128 stands for zero in the data rows.
Here is a table of points, one per row:
tensor([95, 110, 139, 102, 145, 156, 131, 92, 131, 137, 129, 94, 152, 133, 154, 166, 90, 92, 93, 111, 126, 161,
        92, 147])
tensor([80, 75, 79, 112, 175, 179, 121, 84, 91, 74, 79, 77, 105, 113, 124, 111, 77, 77, 78, 86, 153, 114,
        80, 176])
tensor([177, 155, 169, 150, 76, 81, 119, 174, 168, 177, 156, 176, 117, 131, 96, 124, 180, 174, 170, 146, 96, 139,
        179, 77])
tensor([105, 80, 76, 167, 148, 134, 89, 169, 76, 94, 79, 137, 87, 83, 89, 87, 147, 154, 75, 79, 101, 84,
        134, 104])
tensor([162, 172, 161, 115, 170, 129, 139, 159, 175, 174, 159, 159, 162, 158, 156, 161, 157, 157, 175, 178, 160, 156,
        157, 134])
tensor([82, 78, 76, 167, 173, 166, 91, 144, 91, 74, 82, 92, 100, 81, 96, 92, 90, 112, 90, 84, 106, 91,
        95, 164])
tensor([87, 105, 111, 87, 153, 166, 171, 84, 121, 119, 134, 79, 147, 161, 151, 156, 80, 79, 95, 99, 148, 161,
        82, 162])
tensor([90, 125, 154, 80, 125, 164, 166, 79, 113, 119, 156, 92, 142, 168, 173, 154, 82, 87, 118, 151, 160, 161,
        90, 174])
tensor([115, 132, 151, 95, 163, 129, 159, 92, 153, 152, 149, 107, 145, 151, 154, 161, 112, 122, 145, 171, 163, 166,
        119, 152])
tensor([157, 103, 136, 115, 93, 96, 149, 99, 121, 147, 127, 134, 120, 133, 129, 126, 137, 112, 115, 104, 116, 151,
        124, 107])
tensor([102, 120, 139, 90, 140, 169, 164, 79, 141, 154, 156, 82, 157, 171, 163, 156, 85, 79, 103, 146, 160, 164,
        100, 159])
tensor([117, 167, 174, 77, 130, 144, 176, 77, 178, 177, 171, 99, 174, 176, 178, 179, 100, 82, 170, 173, 173, 178,
        87, 162])
tensor([122, 80, 74, 180, 98, 86, 82, 157, 76, 89, 74, 149, 80, 81, 76, 77, 157, 162, 75, 76, 83, 79,
        144, 87])
tensor([90, 93, 81, 150, 175, 169, 106, 117, 98, 77, 84, 82, 107, 111, 106, 109, 102, 109, 95, 96, 143, 109,
        85, 159])
tensor([162, 157, 139, 150, 78, 79, 109, 169, 111, 132, 119, 174, 112, 101, 86, 102, 162, 157, 133, 126, 88, 104,
        172, 82])
tensor([142, 150, 136, 127, 160, 154, 134, 142, 160, 137, 154, 127, 165, 136, 151, 139, 132, 124, 145, 163, 168, 149,
        129, 164])
tensor([92, 110, 149, 82, 145, 169, 164, 87, 131, 134, 151, 84, 167, 168, 171, 159, 80, 82, 115, 151, 170, 176,
        90, 166])
tensor([85, 147, 146, 95, 175, 176, 146, 107, 163, 127, 151, 89, 160, 171, 166, 174, 92, 94, 138, 156, 168, 159,
        87, 171])
tensor([177, 157, 149, 157, 86, 81, 89, 167, 173, 169, 124, 171, 127, 111, 101, 116, 172, 174, 172, 136, 98, 99,
        174, 87])
tensor([135, 110, 126, 112, 96, 126, 129, 94, 101, 112, 134, 117, 105, 128, 141, 119, 117, 102, 105, 111, 113, 136,
        119, 114])
tensor([77, 80, 79, 97, 175, 176, 121, 79, 78, 77, 79, 77, 130, 108, 144, 124, 77, 79, 75, 89, 141, 126,
        77, 174])
tensor([160, 110, 86, 165, 81, 79, 84, 162, 93, 107, 97, 162, 92, 88, 81, 87, 162, 167, 118, 79, 88, 81,
        172, 82])
tensor([125, 165, 164, 85, 86, 116, 176, 89, 155, 162, 166, 109, 167, 163, 156, 151, 102, 94, 135, 156, 156, 164,
        109, 154])
tensor([130, 75, 74, 177, 123, 114, 77, 179, 83, 74, 74, 157, 80, 76, 76, 84, 152, 169, 75, 76, 78, 76,
        152, 94])
tensor([130, 170, 164, 102, 148, 129, 166, 107, 170, 172, 156, 137, 169, 161, 173, 161, 117, 124, 162, 161, 158, 156,
        139, 129])
tensor([85, 127, 141, 87, 165, 171, 161, 82, 136, 119, 151, 84, 155, 163, 166, 164, 87, 84, 105, 153, 175, 171,
        82, 174])
tensor([87, 132, 136, 97, 150, 176, 171, 77, 141, 142, 166, 94, 162, 156, 171, 166, 82, 84, 143, 141, 175, 164,
        87, 169])
tensor([147, 170, 169, 97, 135, 149, 164, 104, 178, 167, 171, 132, 169, 168, 171, 164, 117, 117, 165, 171, 168, 151,
        122, 154])
tensor([157, 147, 154, 110, 106, 109, 144, 124, 131, 157, 166, 144, 145, 141, 134, 116, 132, 134, 167, 131, 131, 141,
        132, 124])
tensor([172, 105, 91, 170, 88, 94, 84, 154, 93, 112, 89, 166, 80, 81, 81, 89, 175, 159, 133, 91, 81, 81,
        164, 84])
tensor([112, 152, 169, 82, 158, 161, 174, 82, 168, 169, 164, 102, 172, 176, 171, 171, 95, 87, 150, 176, 168, 174,
        107, 166])
tensor([145, 145, 116, 137, 118, 134, 139, 132, 133, 142, 134, 149, 145, 126, 144, 131, 122, 139, 145, 148, 136, 121,
        137, 137])
tensor([170, 137, 146, 162, 96, 81, 114, 162, 131, 149, 141, 169, 112, 118, 116, 119, 165, 177, 155, 133, 116, 106,
        159, 97])
tensor([90, 165, 166, 82, 170, 171, 174, 82, 163, 167, 161, 82, 179, 173, 178, 179, 80, 82, 133, 163, 178, 178,
        87, 171])
tensor([120, 78, 79, 177, 121, 116, 77, 169, 81, 74, 79, 149, 85, 81, 79, 79, 162, 159, 78, 84, 81, 79,
        149, 99])
tensor([92, 150, 151, 92, 163, 166, 164, 87, 155, 139, 156, 89, 177, 171, 171, 174, 95, 84, 135, 158, 170, 169,
        109, 176])
tensor([77, 115, 156, 82, 145, 171, 176, 82, 153, 127, 151, 79, 172, 171, 168, 169, 85, 84, 100, 148, 165, 176,
        85, 176])
tensor([115, 145, 129, 97, 113, 121, 144, 112, 141, 124, 127, 134, 127, 141, 126, 121, 120, 134, 115, 128, 108, 154,
        119, 119])
tensor([95, 160, 164, 92, 170, 169, 166, 92, 170, 157, 161, 97, 174, 161, 171, 171, 97, 102, 165, 173, 170, 171,
        90, 169])
tensor([150, 130, 106, 167, 125, 101, 99, 169, 123, 119, 99, 166, 120, 93, 99, 102, 160, 169, 105, 118, 93, 96,
        159, 89])
tensor([120, 140, 156, 95, 153, 161, 164, 102, 150, 157, 159, 94, 152, 161, 166, 166, 102, 99, 135, 161, 165, 164,
        104, 159])
tensor([167, 150, 134, 167, 108, 89, 96, 162, 123, 149, 117, 174, 100, 111, 109, 114, 175, 157, 162, 141, 101, 111,
        167, 82])
tensor([122, 98, 79, 175, 175, 129, 91, 152, 81, 79, 87, 127, 92, 83, 89, 92, 142, 162, 123, 96, 106, 81,
        129, 127])
tensor([180, 165, 156, 162, 88, 94, 109, 172, 158, 159, 129, 176, 142, 131, 119, 124, 175, 174, 170, 151, 133, 106,
        167, 87])
tensor([112, 98, 86, 172, 165, 154, 87, 162, 111, 97, 92, 134, 100, 81, 94, 116, 137, 147, 115, 111, 121, 91,
        137, 147])
tensor([167, 130, 131, 155, 88, 79, 106, 167, 143, 149, 119, 171, 90, 101, 89, 94, 162, 167, 140, 141, 98, 91,
        167, 87])
tensor([145, 135, 149, 102, 145, 136, 151, 104, 150, 142, 146, 112, 179, 158, 156, 151, 105, 117, 143, 148, 151, 159,
        117, 152])
tensor([82, 75, 74, 150, 150, 161, 84, 114, 78, 74, 77, 92, 80, 83, 89, 84, 90, 99, 75, 76, 81, 76,
        85, 144])
tensor([95, 130, 156, 82, 143, 171, 161, 94, 133, 132, 137, 94, 162, 163, 158, 149, 90, 79, 140, 158, 163, 166,
        90, 159])
tensor([180, 172, 171, 172, 76, 76, 121, 177, 158, 172, 166, 179, 125, 138, 94, 121, 180, 179, 177, 148, 91, 116,
        179, 77])
tensor([135, 145, 136, 105, 118, 109, 139, 124, 121, 139, 134, 122, 130, 123, 124, 139, 122, 124, 115, 121, 108, 146,
        134, 107])
tensor([157, 172, 169, 92, 96, 106, 169, 112, 175, 177, 174, 139, 172, 163, 171, 171, 140, 119, 172, 173, 160, 178,
        142, 124])
tensor([170, 152, 151, 150, 91, 81, 99, 174, 101, 124, 146, 162, 100, 103, 91, 94, 170, 164, 155, 131, 91, 106,
        169, 87])
tensor([157, 105, 116, 160, 76, 84, 109, 159, 86, 112, 97, 154, 87, 83, 84, 92, 170, 172, 108, 89, 83, 104,
        154, 84])
tensor([160, 113, 89, 160, 78, 91, 84, 159, 101, 104, 102, 162, 82, 93, 84, 84, 152, 157, 125, 84, 86, 96,
        149, 87])
tensor([102, 132, 126, 105, 135, 141, 131, 112, 126, 122, 124, 122, 117, 133, 141, 114, 122, 99, 113, 106, 136, 131,
        107, 144])
tensor([115, 78, 81, 172, 145, 124, 79, 167, 86, 87, 77, 134, 90, 86, 86, 84, 135, 154, 93, 81, 86, 79,
        127, 124])
tensor([112, 75, 74, 175, 98, 101, 77, 157, 76, 74, 74, 134, 77, 76, 76, 77, 142, 167, 75, 76, 86, 79,
        142, 92])
tensor([137, 95, 79, 180, 163, 126, 82, 172, 96, 82, 77, 149, 95, 81, 79, 82, 155, 167, 103, 104, 88, 84,
        154, 97])
tensor([180, 162, 131, 170, 125, 81, 84, 172, 128, 132, 99, 174, 95, 91, 84, 99, 172, 174, 138, 136, 91, 99,
        174, 84])
tensor([167, 150, 116, 160, 116, 91, 99, 172, 148, 134, 129, 174, 110, 98, 106, 119, 170, 172, 148, 148, 108, 114,
        172, 94])
tensor([180, 177, 154, 160, 101, 94, 114, 172, 178, 172, 151, 176, 145, 128, 126, 131, 175, 177, 177, 161, 128, 114,
        172, 84])
tensor([97, 167, 166, 85, 168, 159, 176, 82, 165, 157, 161, 104, 172, 166, 176, 169, 90, 84, 160, 168, 178, 176,
        95, 179])
tensor([160, 100, 106, 155, 86, 79, 99, 162, 106, 112, 99, 162, 97, 116, 91, 97, 152, 157, 115, 89, 88, 84,
        164, 82])
tensor([127, 88, 79, 172, 145, 131, 79, 169, 78, 77, 77, 139, 77, 76, 76, 84, 152, 167, 83, 81, 106, 81,
        149, 109])
tensor([92, 108, 144, 95, 143, 164, 169, 79, 141, 119, 151, 99, 152, 141, 161, 146, 90, 89, 120, 131, 178, 159,
        95, 171])
tensor([137, 140, 141, 127, 101, 119, 134, 119, 138, 152, 134, 134, 125, 123, 126, 149, 152, 129, 135, 133, 128, 126,
        139, 114])
tensor([125, 103, 129, 127, 83, 121, 121, 107, 98, 119, 89, 122, 110, 126, 121, 107, 117, 117, 113, 96, 88, 121,
        117, 109])
tensor([100, 85, 79, 170, 118, 126, 77, 169, 78, 79, 74, 112, 85, 78, 79, 79, 135, 149, 80, 76, 86, 81,
        134, 97])
tensor([167, 157, 109, 177, 103, 104, 91, 169, 133, 132, 119, 166, 105, 116, 111, 109, 175, 172, 165, 121, 131, 94,
        172, 89])
tensor([102, 115, 151, 95, 86, 116, 154, 102, 96, 119, 137, 117, 150, 143, 129, 134, 100, 112, 138, 101, 121, 146,
        107, 142])
tensor([172, 175, 166, 122, 168, 119, 154, 162, 178, 172, 164, 171, 177, 153, 176, 166, 170, 152, 172, 176, 175, 159,
        169, 139])
tensor([120, 118, 136, 112, 111, 121, 121, 117, 128, 142, 149, 132, 122, 133, 134, 124, 115, 114, 103, 133, 143, 144,
        127, 119])
tensor([127, 130, 144, 105, 78, 119, 136, 112, 121, 129, 134, 124, 132, 123, 126, 124, 142, 109, 130, 96, 111, 139,
        112, 124])
tensor([90, 90, 76, 162, 160, 159, 94, 137, 81, 74, 79, 92, 87, 86, 89, 79, 117, 117, 90, 96, 108, 86,
        92, 149])
tensor([165, 90, 104, 152, 86, 84, 104, 152, 88, 107, 107, 154, 85, 98, 91, 79, 167, 152, 103, 81, 81, 96,
        162, 79])
tensor([177, 172, 119, 157, 106, 81, 94, 177, 148, 149, 144, 171, 120, 96, 121, 129, 167, 172, 170, 163, 121, 109,
        174, 99])
tensor([162, 172, 169, 112, 108, 104, 156, 139, 168, 169, 176, 159, 165, 171, 161, 161, 172, 159, 172, 171, 153, 159,
        142, 124])
tensor([125, 162, 146, 127, 143, 129, 159, 139, 160, 142, 156, 147, 147, 158, 156, 151, 137, 134, 158, 153, 141, 129,
        134, 137])
tensor([102, 125, 159, 82, 173, 171, 166, 84, 175, 139, 149, 89, 174, 163, 173, 169, 85, 87, 133, 163, 178, 176,
        90, 174])
tensor([157, 172, 171, 107, 160, 136, 171, 124, 175, 177, 171, 152, 172, 176, 168, 176, 145, 139, 175, 178, 175, 174,
        159, 157])
tensor([142, 137, 154, 130, 96, 114, 146, 137, 160, 154, 149, 144, 130, 133, 154, 134, 132, 132, 140, 148, 138, 154,
        132, 124])
tensor([120, 167, 166, 87, 173, 174, 174, 87, 173, 162, 176, 79, 179, 173, 173, 174, 102, 92, 158, 176, 178, 176,
        87, 171])
tensor([115, 135, 114, 122, 163, 136, 106, 124, 145, 127, 112, 139, 140, 126, 129, 146, 120, 129, 133, 141, 143, 129,
        119, 149])
tensor([132, 90, 86, 175, 143, 139, 82, 174, 81, 82, 87, 144, 82, 86, 96, 82, 167, 162, 98, 94, 98, 79,
        132, 112])
tensor([150, 152, 156, 122, 148, 119, 146, 127, 158, 142, 154, 137, 155, 148, 151, 161, 150, 119, 153, 151, 165, 154,
        144, 124])
tensor([100, 132, 129, 87, 168, 154, 164, 94, 128, 129, 151, 99, 157, 168, 163, 161, 90, 87, 140, 141, 156, 161,
        95, 162])
tensor([162, 145, 146, 157, 138, 104, 116, 172, 158, 159, 129, 166, 137, 123, 136, 121, 152, 159, 172, 141, 133, 121,
        174, 107])
tensor([175, 157, 111, 175, 106, 99, 91, 172, 121, 112, 99, 169, 97, 81, 94, 87, 177, 174, 162, 94, 98, 84,
        174, 99])
tensor([87, 80, 81, 145, 175, 171, 96, 119, 88, 84, 84, 97, 112, 93, 101, 99, 92, 99, 103, 128, 138, 109,
        82, 157])
tensor([165, 142, 126, 150, 116, 99, 109, 167, 108, 137, 124, 164, 100, 116, 101, 99, 155, 162, 148, 151, 128, 99,
        159, 97])
tensor([92, 88, 79, 157, 133, 151, 89, 129, 81, 79, 77, 102, 77, 81, 101, 82, 85, 124, 80, 79, 81, 81,
        95, 132])
tensor([165, 100, 106, 157, 103, 91, 109, 169, 113, 117, 124, 157, 100, 111, 111, 111, 167, 162, 155, 113, 113, 101,
        157, 92])
tensor([145, 130, 124, 137, 150, 146, 111, 159, 148, 122, 124, 154, 127, 113, 124, 134, 137, 132, 140, 156, 141, 121,
        147, 127])
tensor([155, 142, 136, 147, 76, 81, 101, 159, 93, 134, 129, 171, 92, 106, 81, 87, 170, 164, 130, 86, 78, 94,
        164, 82])
tensor([140, 155, 134, 145, 153, 136, 124, 147, 160, 127, 156, 149, 140, 146, 139, 159, 112, 137, 160, 166, 143, 139,
        134, 134])
tensor([105, 105, 134, 100, 116, 129, 139, 107, 113, 109, 122, 99, 100, 128, 129, 114, 97, 109, 98, 116, 106, 136,
        102, 139])
tensor([87, 122, 131, 92, 150, 179, 169, 84, 126, 112, 144, 84, 160, 166, 171, 171, 85, 82, 98, 153, 165, 164,
        85, 164])
tensor([97, 75, 74, 175, 145, 141, 82, 147, 76, 74, 79, 97, 77, 78, 81, 84, 117, 134, 80, 79, 78, 79,
        107, 117])
tensor([150, 88, 76, 180, 163, 124, 84, 169, 86, 82, 77, 152, 87, 78, 81, 89, 162, 169, 88, 99, 91, 81,
        157, 104])
tensor([120, 160, 156, 97, 160, 171, 166, 109, 165, 159, 166, 99, 174, 163, 173, 166, 107, 109, 162, 173, 175, 169,
        95, 159])
tensor([140, 78, 79, 180, 140, 111, 84, 169, 76, 77, 79, 152, 80, 81, 84, 79, 155, 167, 78, 84, 83, 79,
        154, 89])
tensor([105, 98, 104, 107, 133, 129, 109, 124, 108, 102, 119, 122, 110, 121, 119, 124, 105, 117, 105, 106, 93, 104,
        132, 142])
tensor([177, 172, 164, 140, 81, 84, 124, 167, 168, 164, 154, 176, 152, 136, 116, 129, 170, 167, 167, 161, 118, 134,
        179, 84])
tensor([97, 150, 154, 85, 91, 134, 166, 79, 123, 127, 146, 104, 125, 158, 146, 141, 97, 94, 123, 118, 126, 154,
        100, 142])
tensor([92, 122, 101, 115, 96, 111, 134, 99, 111, 139, 114, 109, 110, 126, 131, 121, 120, 122, 103, 101, 108, 114,
        119, 107])
tensor([127, 122, 116, 117, 78, 119, 121, 124, 108, 124, 127, 137, 110, 121, 106, 99, 112, 122, 125, 104, 101, 131,
        132, 119])
tensor([177, 157, 154, 165, 96, 79, 116, 169, 163, 172, 149, 171, 122, 118, 111, 111, 172, 177, 170, 141, 108, 109,
        172, 84])
tensor([92, 130, 139, 100, 145, 156, 166, 99, 143, 137, 159, 89, 157, 153, 163, 161, 92, 97, 133, 153, 158, 159,
        85, 169])
tensor([92, 125, 151, 82, 155, 174, 174, 79, 148, 147, 161, 82, 167, 173, 168, 176, 85, 82, 100, 131, 170, 174,
        90, 169])
tensor([167, 140, 99, 165, 98, 89, 99, 164, 123, 117, 122, 164, 100, 103, 94, 82, 165, 169, 155, 116, 86, 96,
        167, 94])
tensor([85, 135, 149, 80, 150, 151, 171, 82, 141, 139, 146, 87, 162, 176, 176, 159, 82, 87, 110, 158, 165, 174,
        77, 179])
tensor([167, 113, 106, 165, 101, 91, 87, 169, 96, 102, 99, 157, 85, 98, 86, 84, 172, 174, 118, 104, 91, 81,
        169, 92])
tensor([175, 165, 144, 162, 123, 91, 121, 174, 163, 157, 139, 171, 137, 128, 109, 134, 175, 172, 160, 133, 123, 106,
        174, 89])
tensor([107, 147, 166, 77, 140, 161, 179, 77, 170, 169, 164, 92, 177, 176, 178, 179, 92, 92, 140, 168, 175, 174,
        114, 159])
tensor([142, 98, 126, 147, 76, 86, 124, 114, 96, 134, 99, 144, 92, 106, 99, 109, 165, 137, 98, 86, 83, 114,
        169, 92])
tensor([170, 150, 144, 140, 108, 94, 126, 157, 153, 144, 124, 149, 140, 118, 129, 116, 170, 154, 148, 151, 108, 114,
        149, 97])
tensor([127, 155, 171, 90, 165, 156, 164, 92, 165, 157, 174, 104, 174, 173, 171, 174, 92, 92, 160, 178, 175, 164,
        104, 171])
tensor([87, 105, 129, 90, 145, 169, 151, 82, 113, 117, 154, 89, 147, 148, 156, 151, 85, 89, 115, 131, 151, 164,
        90, 174])
tensor([92, 140, 149, 85, 150, 159, 171, 84, 138, 142, 164, 84, 177, 173, 158, 164, 95, 82, 135, 151, 170, 174,
        92, 174])
tensor([127, 135, 156, 122, 101, 126, 136, 124, 113, 119, 137, 127, 137, 138, 139, 124, 130, 117, 113, 104, 118, 136,
        129, 132])
tensor([127, 150, 156, 102, 125, 134, 154, 99, 143, 152, 149, 119, 157, 166, 154, 159, 122, 112, 153, 163, 151, 156,
        137, 152])
tensor([100, 130, 129, 82, 140, 159, 151, 87, 133, 127, 159, 97, 150, 168, 166, 156, 87, 99, 145, 141, 151, 159,
        85, 154])
tensor([85, 78, 129, 97, 125, 156, 161, 82, 98, 89, 129, 82, 127, 153, 144, 141, 87, 87, 83, 94, 133, 146,
        85, 159])
tensor([77, 78, 81, 97, 173, 179, 129, 82, 93, 79, 77, 77, 112, 128, 136, 151, 80, 87, 78, 94, 158, 116,
        77, 174])
tensor([120, 162, 159, 102, 165, 161, 156, 109, 163, 147, 171, 119, 169, 163, 161, 156, 102, 94, 160, 173, 170, 159,
        119, 159])
tensor([157, 132, 116, 152, 108, 99, 126, 157, 153, 147, 114, 154, 127, 106, 131, 126, 157, 162, 143, 136, 113, 114,
        169, 107])
tensor([127, 140, 151, 107, 135, 154, 151, 99, 145, 144, 156, 114, 157, 151, 161, 156, 117, 99, 138, 123, 163, 151,
        107, 139])
tensor([127, 142, 159, 95, 101, 124, 166, 107, 153, 154, 134, 109, 145, 153, 156, 154, 110, 107, 143, 143, 153, 149,
        107, 137])
tensor([77, 78, 76, 120, 165, 171, 96, 87, 78, 74, 77, 84, 90, 101, 104, 111, 80, 79, 80, 91, 108, 104,
        77, 162])
tensor([97, 78, 74, 177, 148, 121, 87, 152, 78, 77, 77, 124, 82, 78, 79, 84, 130, 144, 80, 84, 78, 81,
        132, 107])
tensor([172, 152, 141, 160, 88, 86, 106, 157, 141, 152, 114, 169, 100, 113, 106, 116, 162, 157, 143, 126, 101, 109,
        169, 77])
tensor([157, 157, 134, 152, 101, 81, 106, 172, 143, 139, 127, 166, 112, 116, 84, 109, 172, 164, 150, 126, 108, 106,
        169, 87])
Along one direction, these points spread out more than along any other. For each point below, how far along it does it lie, from 0 to 99? 50 is the average, and the first point above lies past it.
tensor([127, 155, 171, 90, 165, 156, 164, 92, 165, 157, 174, 104, 174, 173, 171, 174, 92, 92, 160, 178, 175, 164,
        104, 171]) 73
tensor([77, 80, 79, 97, 175, 176, 121, 79, 78, 77, 79, 77, 130, 108, 144, 124, 77, 79, 75, 89, 141, 126,
        77, 174]) 56
tensor([167, 113, 106, 165, 101, 91, 87, 169, 96, 102, 99, 157, 85, 98, 86, 84, 172, 174, 118, 104, 91, 81,
        169, 92]) 28
tensor([102, 120, 139, 90, 140, 169, 164, 79, 141, 154, 156, 82, 157, 171, 163, 156, 85, 79, 103, 146, 160, 164,
        100, 159]) 69
tensor([77, 78, 81, 97, 173, 179, 129, 82, 93, 79, 77, 77, 112, 128, 136, 151, 80, 87, 78, 94, 158, 116,
        77, 174]) 57
tensor([180, 162, 131, 170, 125, 81, 84, 172, 128, 132, 99, 174, 95, 91, 84, 99, 172, 174, 138, 136, 91, 99,
        174, 84]) 31
tensor([120, 78, 79, 177, 121, 116, 77, 169, 81, 74, 79, 149, 85, 81, 79, 79, 162, 159, 78, 84, 81, 79,
        149, 99]) 26
tensor([180, 165, 156, 162, 88, 94, 109, 172, 158, 159, 129, 176, 142, 131, 119, 124, 175, 174, 170, 151, 133, 106,
        167, 87]) 41
tensor([102, 132, 126, 105, 135, 141, 131, 112, 126, 122, 124, 122, 117, 133, 141, 114, 122, 99, 113, 106, 136, 131,
        107, 144]) 54
tensor([127, 88, 79, 172, 145, 131, 79, 169, 78, 77, 77, 139, 77, 76, 76, 84, 152, 167, 83, 81, 106, 81,
        149, 109]) 28
tensor([167, 150, 134, 167, 108, 89, 96, 162, 123, 149, 117, 174, 100, 111, 109, 114, 175, 157, 162, 141, 101, 111,
        167, 82]) 36
tensor([140, 155, 134, 145, 153, 136, 124, 147, 160, 127, 156, 149, 140, 146, 139, 159, 112, 137, 160, 166, 143, 139,
        134, 134]) 55
tensor([87, 122, 131, 92, 150, 179, 169, 84, 126, 112, 144, 84, 160, 166, 171, 171, 85, 82, 98, 153, 165, 164,
        85, 164]) 70
tensor([130, 75, 74, 177, 123, 114, 77, 179, 83, 74, 74, 157, 80, 76, 76, 84, 152, 169, 75, 76, 78, 76,
        152, 94]) 24
tensor([115, 78, 81, 172, 145, 124, 79, 167, 86, 87, 77, 134, 90, 86, 86, 84, 135, 154, 93, 81, 86, 79,
        127, 124]) 30
tensor([177, 172, 119, 157, 106, 81, 94, 177, 148, 149, 144, 171, 120, 96, 121, 129, 167, 172, 170, 163, 121, 109,
        174, 99]) 39
tensor([167, 140, 99, 165, 98, 89, 99, 164, 123, 117, 122, 164, 100, 103, 94, 82, 165, 169, 155, 116, 86, 96,
        167, 94]) 32
tensor([180, 177, 154, 160, 101, 94, 114, 172, 178, 172, 151, 176, 145, 128, 126, 131, 175, 177, 177, 161, 128, 114,
        172, 84]) 44
tensor([145, 135, 149, 102, 145, 136, 151, 104, 150, 142, 146, 112, 179, 158, 156, 151, 105, 117, 143, 148, 151, 159,
        117, 152]) 63
tensor([167, 157, 109, 177, 103, 104, 91, 169, 133, 132, 119, 166, 105, 116, 111, 109, 175, 172, 165, 121, 131, 94,
        172, 89]) 35
tensor([87, 105, 129, 90, 145, 169, 151, 82, 113, 117, 154, 89, 147, 148, 156, 151, 85, 89, 115, 131, 151, 164,
        90, 174]) 66
tensor([97, 150, 154, 85, 91, 134, 166, 79, 123, 127, 146, 104, 125, 158, 146, 141, 97, 94, 123, 118, 126, 154,
        100, 142]) 61
tensor([97, 78, 74, 177, 148, 121, 87, 152, 78, 77, 77, 124, 82, 78, 79, 84, 130, 144, 80, 84, 78, 81,
        132, 107]) 30
tensor([105, 98, 104, 107, 133, 129, 109, 124, 108, 102, 119, 122, 110, 121, 119, 124, 105, 117, 105, 106, 93, 104,
        132, 142]) 46
tensor([172, 152, 141, 160, 88, 86, 106, 157, 141, 152, 114, 169, 100, 113, 106, 116, 162, 157, 143, 126, 101, 109,
        169, 77]) 37
tensor([92, 140, 149, 85, 150, 159, 171, 84, 138, 142, 164, 84, 177, 173, 158, 164, 95, 82, 135, 151, 170, 174,
        92, 174]) 72
tensor([157, 172, 171, 107, 160, 136, 171, 124, 175, 177, 171, 152, 172, 176, 168, 176, 145, 139, 175, 178, 175, 174,
        159, 157]) 66
tensor([82, 78, 76, 167, 173, 166, 91, 144, 91, 74, 82, 92, 100, 81, 96, 92, 90, 112, 90, 84, 106, 91,
        95, 164]) 41
tensor([125, 162, 146, 127, 143, 129, 159, 139, 160, 142, 156, 147, 147, 158, 156, 151, 137, 134, 158, 153, 141, 129,
        134, 137]) 57
tensor([90, 90, 76, 162, 160, 159, 94, 137, 81, 74, 79, 92, 87, 86, 89, 79, 117, 117, 90, 96, 108, 86,
        92, 149]) 39
tensor([150, 152, 156, 122, 148, 119, 146, 127, 158, 142, 154, 137, 155, 148, 151, 161, 150, 119, 153, 151, 165, 154,
        144, 124]) 58
tensor([105, 105, 134, 100, 116, 129, 139, 107, 113, 109, 122, 99, 100, 128, 129, 114, 97, 109, 98, 116, 106, 136,
        102, 139]) 52
tensor([125, 165, 164, 85, 86, 116, 176, 89, 155, 162, 166, 109, 167, 163, 156, 151, 102, 94, 135, 156, 156, 164,
        109, 154]) 67
tensor([92, 150, 151, 92, 163, 166, 164, 87, 155, 139, 156, 89, 177, 171, 171, 174, 95, 84, 135, 158, 170, 169,
        109, 176]) 72
tensor([162, 145, 146, 157, 138, 104, 116, 172, 158, 159, 129, 166, 137, 123, 136, 121, 152, 159, 172, 141, 133, 121,
        174, 107]) 45
tensor([127, 150, 156, 102, 125, 134, 154, 99, 143, 152, 149, 119, 157, 166, 154, 159, 122, 112, 153, 163, 151, 156,
        137, 152]) 63
tensor([85, 78, 129, 97, 125, 156, 161, 82, 98, 89, 129, 82, 127, 153, 144, 141, 87, 87, 83, 94, 133, 146,
        85, 159]) 60
tensor([150, 130, 106, 167, 125, 101, 99, 169, 123, 119, 99, 166, 120, 93, 99, 102, 160, 169, 105, 118, 93, 96,
        159, 89]) 33
tensor([97, 167, 166, 85, 168, 159, 176, 82, 165, 157, 161, 104, 172, 166, 176, 169, 90, 84, 160, 168, 178, 176,
        95, 179]) 75
tensor([175, 157, 111, 175, 106, 99, 91, 172, 121, 112, 99, 169, 97, 81, 94, 87, 177, 174, 162, 94, 98, 84,
        174, 99]) 29
tensor([85, 135, 149, 80, 150, 151, 171, 82, 141, 139, 146, 87, 162, 176, 176, 159, 82, 87, 110, 158, 165, 174,
        77, 179]) 72
tensor([85, 127, 141, 87, 165, 171, 161, 82, 136, 119, 151, 84, 155, 163, 166, 164, 87, 84, 105, 153, 175, 171,
        82, 174]) 71
tensor([127, 140, 151, 107, 135, 154, 151, 99, 145, 144, 156, 114, 157, 151, 161, 156, 117, 99, 138, 123, 163, 151,
        107, 139]) 63
tensor([155, 142, 136, 147, 76, 81, 101, 159, 93, 134, 129, 171, 92, 106, 81, 87, 170, 164, 130, 86, 78, 94,
        164, 82]) 31
tensor([160, 100, 106, 155, 86, 79, 99, 162, 106, 112, 99, 162, 97, 116, 91, 97, 152, 157, 115, 89, 88, 84,
        164, 82]) 30
tensor([92, 108, 144, 95, 143, 164, 169, 79, 141, 119, 151, 99, 152, 141, 161, 146, 90, 89, 120, 131, 178, 159,
        95, 171]) 67
tensor([167, 130, 131, 155, 88, 79, 106, 167, 143, 149, 119, 171, 90, 101, 89, 94, 162, 167, 140, 141, 98, 91,
        167, 87]) 34
